A single turn carries every row of the set below to another of its rows. Some are shown first; where does it send the rows asked next?
ven: [-10   2   9  -8 -16  -4  19  -7  -4 -18 -32  18 -17 -12   5   0   8  12]
tes: [-20  11  16  -7   4   4   4 -12 -12 -35 -27 -16  -8 -19 -10  -5   7  -5]
devi: [-10 -11  11  10  -1  -8   6  -4 -16  -4  -7 -32 -12  -1 -20  -4  -5  -4]
tofe: [  0 -16  15   5  10   2  10   7  11  10 -34  -3  11  11  -3  -9   5 -18]
pamig: [ -4   1   5  14   2   9 -25   8  15 -29 -21   2  -2  11   4   2   0  -9]
sof: [-16   0 -18 -12  -6 -14   9   5   9  -5 -26  -8   4   0  18  17   5   6]
Gumi: [-21  12  21  -5   7   2   6  -9 -10 -33 -27 -17  -1 -23  -9  -2   7  -5]
tusu: [-23  21   8   8   2   7   8   1  24 -13  -3 -16  -5  13  -8  -8  23   4]
Folo: [-23  26  10  14  -6   7   7  -3  24  -6  -6 -14  -3   6  -8 -11  22   6]
Ver: [ -8  12   9   7  -6   2  -8 -14  21   8 -20  -9   7 -36   6  -3  -5   5]
Fol: [  7   2   8  -5   3  -3 -16  -4 -16  -3 -16  -4   3  -9  -6 -19  34  21]
pev: [ -1 -10  19   1   8   4  15  10   7  11 -32   1  11   9  -4  -7   4 -20]
tugev: [  8  -4  16  -2   7  -4 -13   0 -14   0 -23  -4   2  -3   0 -18  36  18]
limoz: [ -6   0   5 -10 -15  -4  19  -4  -4 -23 -30  14 -13 -16   9   0   5  15]
Zutu: [ -2   9  10   5  -6  -1 -11 -15  16  13 -19  -8   7 -32   6 -13  -6  12]
fop: [  9 -11  16   2   4  -3  -9  -7 -11   0 -22  -2   3  -1  -3 -22  34  17]
zodu: [ -2   3   6  15  -1   7 -25   3   9 -25 -15   6  -3  12   2   9  -4  -7]
fugal: [-21   6 -22  -2   1   3   2   8 -11  18 -10 -13   1 -10 -14   5   3   4]
radi: [-13 -12   9   8   5  -8  10  -5 -19  -6  -5 -31 -10  -4 -19  -2   1  -5]
roto: [ -2   6   9   8 -11   5 -12 -14  17  12 -16  -1   9 -32   5 -11   1  14]
ret: [-21   7 -20  -5   4   0  -4   7 -13  17  -6  -6   5  -8 -14   5   4   3]
muziz: [  6  -5   4  16  -4   2 -22   7   4 -26 -22   2  -3   8   0   7  -6  -9]
fid: [-16   1 -14 -11  -3 -13   6   8  11  -6 -25 -12   2   5  21  15   7  13]
gifi: [-25  23  11  13  -2  14   2   0  26  -6  -4 -12  -1   1 -10 -12  23   3]
bov: [ -2 -12  16  -1  10   5  21   3   6  18 -34   3   4   5  -4  -8   8 -15]

ret turns into devi
Fol turns into muziz
radi turns into tes
Now these:
Folo turns into tugev
pamig turns into roto

